In the data rows, 128 means zero.
Here are some points, one per row:
[ 92 128 132 129 137 117 104 128 105 116 146  91 100  86 175 159 125 143
 114  87 135 135 137 171 131 129 161 157  50  93 108 131 144  84 124 118
 152 123 123 153 115 135 132 169 129 175 158 113 119 117 114 183 105 141
 178  99 108 136 104 149 126 103 136 133]
[115 139 111 127 135 152 170 114  67 150 131 166 105 112 119 147 132 141
 149 102 109 118 109 151 124 173 122 109  58  91 150 186 175  85 110 135
 123 140 138 164 159 140 117 113 131 189  94 107 108 103 157 136 129 136
 100 171  54 116 121 178 158 128  79  94]
[138 137  94 116 147 135 107 123 117 132 132 139  97  98 181 159 146 115
 117 159  82 114 110 162 114 108 133 148  38 175 119 207 149 147 132 106
 118 150 155 184 117 115 121 121 123 179  81 120 138  92 152 128 158 137
  99 137 144  79 138 137  95 105 190 129]
[130 139 145 160 119 145  51 111  80 146 111 124 111 139 147 122 134 153
  83  99 130 165 144 184 103 107 131 144  97 131 146 160 128 135 127 132
 148  87 145 166 124 174 126 123  97 136 130 114 132  98 102 123 129 141
 163 180 101 155 101 146  89 143 136 145]
[162 139 122  98 153 147 143 115 135 198 119 158 112 143 167 156 118 157
 115 101 116 126 123 146 107 147 118 128  47 102 146 156 148 118  85 151
 129 126 118 148 108 105  65  99 130 107 113 129 109 155 157  97 140 153
 145 115  79  98 110 112 167 108 165 131]
[ 94 104 125 124 140  74 169 105 105 153 118 118  87 121 139 119 114 181
  88 134 131 142 136 162 123 124 209 145 117 140 130 160 139 132 119 123
 145 140 117 165 117 147 112 180  95 167 120 118 131 118 106  78 130 134
 122 158 113 122  97 137 148  94 151 104]
[108 137 134  97 132 173 145 115  96 162 143 135 100 132 181 138 130 110
 165 130 115 125 145 151 120 115 125 147  60 120 107 211 165 157 120  85
 146 152  78 153 175 138  91 117 131 121 152 136 128 113 127  81 148 178
 102 133  81 119 103 103 117  80 118 129]
[143 131 130 124 140 150  87  96 127 142 111 191 118 159 152 159 138 151
 101 180 134 119 135 127 121  95 151 103  25 121 123 176 149 125 130 162
 141 122  82 113 141 131 137 148 125 177  97 116 136 119 153 127 136 181
 121 126 165 113 131 110 112  49  79  95]
[ 92 167 155 125 130  50 119 118 145 123 128 151 114 122 148 149 111 101
 156 130 122 149 106 116 117 124 172 140 100 134  85 161 128 129 107 134
 124 129 118 181  80 179 133 121 148 179  96 124 140 109 135  89 133 148
 169 140  65 144 116 141 123  93 129 170]
[104 130 121  95 145  60 110  96 110  46 130 192 132 140 153 162 147 114
  76  41  91 138 181 145 153 134 132 125  74 139 121 169 190 184  78 116
 143 115 122 147 138 162 105  98 137 172 132 135 139  90 100 143 120 164
 115 133 128 111 100 151 185  94 144 123]
[102 128 136 138 137 156 168  90 109  61 130 112  98 121 151 111 122 155
 164  99 131 143 140 106 124 106 180 133  61 130 106 141 162 133 140 158
 144 101 150 178 124 147 125 167  95 141 119 127 101 111 163 104 158 122
 134 170 119 115 111  97 147 118 139 142]
[ 91 110 123 155 139  77 164 123 117 131 120 113 102 128 144 155 144 123
 116 102 120 121 128 152 102 109 196 102  81 160 134 179 156 125 132 147
 159 127 133 115 128 124 137 168 124 127 150 129 125  94 116  90 150 128
 181 124  85  98 105 132 116 148 120 117]
[160 130 136 104 129 162 201 112  97 192 134 109 106 137 125 125 131 123
 107  65 117 123 145  98 119 160 181 121  83 129  81 151 123 134 141 141
 148 106 117 178  62 146 147 156 137 130 132 134 128 104 112 185 145 145
  73 133 105  90 120 141  86 113 127 130]
[172  97 159 134 144 147 167 127  95  83 100 139 115 127 169 137 131 154
 105 119 123 133 112 144 108 114 196 161  94 153 144 122 138 159 118 105
 150 137 110 171 119  96 125 160 138 120 127 109 106  77 138 100 134 124
 133 139 103 105 113 168 124 110  94 161]
[132 136 132 162 111 108 174 109 109 111 141 126 110 119 166 144 147 179
  71 130 121 123 108 131 116 125 170 126  81 195 137 148 150 105 117 106
 120 128 108 199 121 109 128 140 154 124 137  92 114  97 107 121 129 128
 114 155 101 165 114  81 138 112 127 132]
[111 127 142 202 151 120 123 109 110 116 135 158 127 134 124 152 121 212
 123  90 131 120 158 183 126 133  81 140 102 104 101 173 140 178 145  99
 118 130 117 111  77 112 169 155 131 148 119 125 131 123 125 101 173  88
 116 126  90 148 104 129 104  84 138 115]
[111 133 125 148 146 104  51 128 137 114 135 140  68 129 124 116 131 177
 130 133 135 128 147 176 104 138 169  98  88  96 124 138 144 131 123 122
 153 132 117 202 131 127 110 140 154 111 156 138 125  84 103 166 181 117
 119 140  94 129 103 159 134 111 136 135]
[146 125 129 120 137 115 109 107 103 116 132 115  67 130 123 147 131 137
 111 124 119 152 130 190  51 125  91 120 136 108  95 140 166 141 129  89
 148 121 120 167 114 157 151 173 134 125 116 131 109 109 115 169 144 154
 187 134 116 126 132 113 183 124 120 109]
[101 114 140 107 129  94 117 128 105 107  97 131 135 169 135 144 127 155
 135  64 108 139 152 183 121 116 187 131 100 119 127 161 135  80 139 101
 145 121  80 170 139 124 128 167 144 153 101 110 121 116 146 169 149 151
 140 167  87 121 106 108  93 136 163 132]
[106 132 152 126 109 122 122 108  96 126 130 127 141 110 144 121 145 159
 127 118 125 133 122 229 155 102 130 116 122 155 120 150 172 176 115 132
 122 120 106  93  68 125 110 131  96 125 104 127 109 106 132 202 180 104
 132 114  79 151 121 122 177  72 114 138]
[130 113 138 123 160 137 113 111 110 114 127 151 131 113 156 133 127 154
 125  72 120 167 118 157 118 119 171 115  92 164 122 149 137 102 134 115
 123 147 122 191 116 170 129 144 102 164 143 125 102 119  75 116 159 125
 207 130  76  99 122  96  99  96 116  93]
[109 150 150 123 150  93 108 125  69 102 130  91 138 132 122 175 151 166
 113 106 141 123 130 148 144 151 121 125  64 124 153 149 176 160 160 110
 103 134 129 111 136 171 157 136 141  94  89 139  77 108  75 119 157 146
 128 162 101 112 100 146 135  37 158 146]
[121 122 110 133 120 104 129 116 131 112 101  92 176 106 137 137 113 146
 116 122 163 109 100 198 186 176 139 120 102 121 125  94 134 228 201 122
 130 103 112 137 150 119 168  76 115 137 122 124 123 167 115 115 151 128
  91 116  96 127 121  95 137 148 105 100]
[ 89 144 138 135 139  95  78 125 115 120 149 125  73 135 167 148 164 181
 128  49 130 131 107 152 103 135 125 141 117 174 120 137 131 120 137 141
 146 128 121 163 118 107 144 149 116 152 142 132 104 123 144  94 161 185
 102 157 117 109 124 155 107 101 116 133]
[150 112 153  86 142 135 144 103 149 131 141 162  86 104 171 164 123 160
 157 134 122 102 142 156  44 122 139 129  79 145 138 164 184 114 125 136
 125 109 114 115 123 152 122  99 132 192 138 136 125 109 101 120  97  98
  77 172 108 104 141 118  98 104 151 159]
[151 124 119 125 146 142 118 137 121  65 109 100  97 151 145 151 149 119
 171 169 126 142 141 102 135 125 150 136  84 177 143 148 122 133 100 120
 134 141 126 127  63 143 109 156 120 163 146 138 132 113 137 125 101 169
  92 165  52 128 127 134 138 126 149  94]
[122 133 129 116 134 127  85 135 107 162 111 148 165  91 126 126 123 114
 128 107 115 120 105 107 177 151 110 128 112 146 126 156 146 109 104 137
 133 119  86 136 177 127  87 172 147 139 119 155 133  94 130  91 117  70
 126 141 179 116 132 107 158 117 108 107]
[138 139 128 142 157 153 128 120 117  98 155 101 136 131 161 164 110 150
  68 147 100 115 143 146 131 103 163 135 118 154  73 124 157  87 100 132
 153 116 128 156 135 116 129 146 120 128 131 127 139 125 136 101 159 148
  96 176  55 102 150 152 127  89 136 149]
[172 139 147 159 150 109 126 130  81 110 123 166  91 110 156 155  91 138
 110  72 159 116 119 173 116 102 187 144  81 167 115 165 153  72 145 117
 148 105 129 168 106 138 153 158 102  93 123 136 101 134 123 109 149 139
  62 123 110 132 112 135 147 108 133 111]
[103 117 130 116 124 134 135 122 148 134 130 185 146 112 107 121 125 111
 127 139 132 131 123  87 158  78 118 127 155  98 150 141 115 103 122 108
 112 157 154 115 181 108 122 114 118 115 130 113 136 129 101 143 117 132
 118 112 210 127 138 128 123 134 127 123]
[165 126 110 159 102 160  97  89 124 191  93 131 104 115 103 126 129 153
 162  79  83 138 110 120 148 138 162 125  82 160 134 167 159 118 102  99
 132 133 112 107 187 145 150 117 140 144 125 106 137 124 148 122 115 133
 121 105 105  96 123 127 181  64 134 139]
[ 99 131 107 132 146  93 152 117  84 133 137 139 118 115 164 144 124 163
 140 162 124 132 161 101 119 127 163 137 109 189 123 123 164 114 134  88
 155  81 120 160 108 154 136 110 112 132 138 119 103 105 175 124 133 122
 167 147  98 101  84 149 114 105 141 109]
[ 81 124 134 170 151 101 152 111 115 129 119 144 113 132 186 111  98 162
 131 148  95 138 135 140 100 141 169 167  67 210 109 138 128 130 111 127
 132 114 113 146 132 112 121 153 126 111 100 122  91 136  74 148 124 131
 135 167 101 104 116 141 138 121 111 110]
[114 129 151 101 152 116  59  96  92 168 131 144 126 111 159 153 125 120
  89  78 133 122 128  66  99 148 146 136  84 123 150 184 184 185 137 126
 144 140 132 175 125 106 152 191 117 134 141 118 102 143 144 168 131 129
  81 155  31 108 108 128 154 101 135 136]
These points spread out most along one direction. Take the direction at right angles to it along which they spread out most. Then take the direction at right angles to both along which they spread out most. Go by this last direction. Where along it does each point below lie, from 0 to 99? The average is 50, and the first point in the table lies past the average. One standard deviation of the points above along it is 16.
[ 99 131 107 132 146  93 152 117  84 133 137 139 118 115 164 144 124 163
 140 162 124 132 161 101 119 127 163 137 109 189 123 123 164 114 134  88
 155  81 120 160 108 154 136 110 112 132 138 119 103 105 175 124 133 122
 167 147  98 101  84 149 114 105 141 109] ~ 35
[162 139 122  98 153 147 143 115 135 198 119 158 112 143 167 156 118 157
 115 101 116 126 123 146 107 147 118 128  47 102 146 156 148 118  85 151
 129 126 118 148 108 105  65  99 130 107 113 129 109 155 157  97 140 153
 145 115  79  98 110 112 167 108 165 131] ~ 68
[172 139 147 159 150 109 126 130  81 110 123 166  91 110 156 155  91 138
 110  72 159 116 119 173 116 102 187 144  81 167 115 165 153  72 145 117
 148 105 129 168 106 138 153 158 102  93 123 136 101 134 123 109 149 139
  62 123 110 132 112 135 147 108 133 111] ~ 46
[106 132 152 126 109 122 122 108  96 126 130 127 141 110 144 121 145 159
 127 118 125 133 122 229 155 102 130 116 122 155 120 150 172 176 115 132
 122 120 106  93  68 125 110 131  96 125 104 127 109 106 132 202 180 104
 132 114  79 151 121 122 177  72 114 138] ~ 58
[122 133 129 116 134 127  85 135 107 162 111 148 165  91 126 126 123 114
 128 107 115 120 105 107 177 151 110 128 112 146 126 156 146 109 104 137
 133 119  86 136 177 127  87 172 147 139 119 155 133  94 130  91 117  70
 126 141 179 116 132 107 158 117 108 107] ~ 23
[103 117 130 116 124 134 135 122 148 134 130 185 146 112 107 121 125 111
 127 139 132 131 123  87 158  78 118 127 155  98 150 141 115 103 122 108
 112 157 154 115 181 108 122 114 118 115 130 113 136 129 101 143 117 132
 118 112 210 127 138 128 123 134 127 123] ~ 7
[172  97 159 134 144 147 167 127  95  83 100 139 115 127 169 137 131 154
 105 119 123 133 112 144 108 114 196 161  94 153 144 122 138 159 118 105
 150 137 110 171 119  96 125 160 138 120 127 109 106  77 138 100 134 124
 133 139 103 105 113 168 124 110  94 161] ~ 34
[150 112 153  86 142 135 144 103 149 131 141 162  86 104 171 164 123 160
 157 134 122 102 142 156  44 122 139 129  79 145 138 164 184 114 125 136
 125 109 114 115 123 152 122  99 132 192 138 136 125 109 101 120  97  98
  77 172 108 104 141 118  98 104 151 159] ~ 62
[121 122 110 133 120 104 129 116 131 112 101  92 176 106 137 137 113 146
 116 122 163 109 100 198 186 176 139 120 102 121 125  94 134 228 201 122
 130 103 112 137 150 119 168  76 115 137 122 124 123 167 115 115 151 128
  91 116  96 127 121  95 137 148 105 100] ~ 30
[111 133 125 148 146 104  51 128 137 114 135 140  68 129 124 116 131 177
 130 133 135 128 147 176 104 138 169  98  88  96 124 138 144 131 123 122
 153 132 117 202 131 127 110 140 154 111 156 138 125  84 103 166 181 117
 119 140  94 129 103 159 134 111 136 135] ~ 60
[ 89 144 138 135 139  95  78 125 115 120 149 125  73 135 167 148 164 181
 128  49 130 131 107 152 103 135 125 141 117 174 120 137 131 120 137 141
 146 128 121 163 118 107 144 149 116 152 142 132 104 123 144  94 161 185
 102 157 117 109 124 155 107 101 116 133] ~ 57
[132 136 132 162 111 108 174 109 109 111 141 126 110 119 166 144 147 179
  71 130 121 123 108 131 116 125 170 126  81 195 137 148 150 105 117 106
 120 128 108 199 121 109 128 140 154 124 137  92 114  97 107 121 129 128
 114 155 101 165 114  81 138 112 127 132] ~ 31
[130 113 138 123 160 137 113 111 110 114 127 151 131 113 156 133 127 154
 125  72 120 167 118 157 118 119 171 115  92 164 122 149 137 102 134 115
 123 147 122 191 116 170 129 144 102 164 143 125 102 119  75 116 159 125
 207 130  76  99 122  96  99  96 116  93] ~ 44
